(in the rows, 128 means zero)
One turn moves each row of this set onto another row. After a few examples, where does it send each row asked below?
k_17: [156 117 167 148 136 119 128 113 120 136 136  95 134 114 135  69 158 118]
k_244: [127 112  98 161 132 124 127 151 150 151 134 128 169 120 160 117 157 167]
k_483: [127 116 117 170 119 117 128 146 143 152 151 121 181 110 159 106 162 160]
k_691: [114 132 103 146 109 124 125 117 117 120 140  89 145 131 150 106 135  92]
k_259: [111 128  87 142 116 135 119 119 135 121 155  97 136  98 131 109 141 108]
k_607: [156 116 169 148 140 133 145 116 138 144 141  92 135 103 125  84 161 123]
k_501: [148 118 165 140 134 133 152 109 128 126 134  95 128 100 129  91 155 105]
k_929: [145 127 102 120 128 138 119 107 115 136 117 130 124 144 133 133 143  98]
k_335: [153 114 163 163 141 136 153 100 131 130 123 106 129 104 144  83 160 123]
k_697: [137 114  88 116 134 122 120 118 120 143 122 139 138 155 140 125 143 105]
k_354: [136 104 109 133 117 117 143 173 112 137 126 130 141 112 143 106 181 134]
k_657: [131 126 102 118 128 140 108 103 129 142 127 142 127 147 123 127 149 108]
k_367: [152 100 147 126 136 126 141 116 155 129 139 126 191 118 151  91 160 105]
k_747: [150 119 170 147 148 141 138 105 121 139 142 116 124  99 136  81 150 127]
k_540: [148 116 170 155 128 131 142 105 143 130 139 107 135  91 144  82 154 123]
k_256: [139 113  91 113 119 128 129  98 115 145 133 124 140 143 125 137 162 113]
k_709: [135 126 109 156 128 117 126 148 148 156 143 118 165 109 169 125 148 170]
k_826: [160 125 167 163 144 135 137 108 127 121 136 117 141 107 140  75 147 128]
k_658: [137 127 100 118 113 138 118  99 127 149 110 121 129 140 118 126 148 114]
k_967: [139 103 136 128 131 103 138 162 111 134 109 134 139 104 164 116 155 138]
k_905: [121 110 110 168 133 120 135 135 146 154 150 113 154 118 163 126 162 174]
k_130: [115 117 115 168 127 118 126 150 126 160 144 129 172 122 157 121 155 164]
k_925: [139 117  94 117 137 117 126  90 119 141 131 130 132 144 131 127 139 104]
k_578: [145 127 101 119 134 129 103  97 120 155 115 123 139 147 129 133 146 118]
k_331: [161  95 139 152 123 149 130 108 149 136 133 118 179 148 150  90 165 107]
k_628: [109 110 116 157 151 123 136 149 138 155 152 122 173 111 167 116 153 154]
k_953: [126 112 106 160 139 117 135 148 156 156 146 131 154 112 173 133 159 155]

k_657 -> k_335
k_130 -> k_925
k_354 -> k_691
Now these:
k_244 -> k_929
k_256 -> k_17
k_953 -> k_658
k_967 -> k_259
k_697 -> k_501
k_578 -> k_747

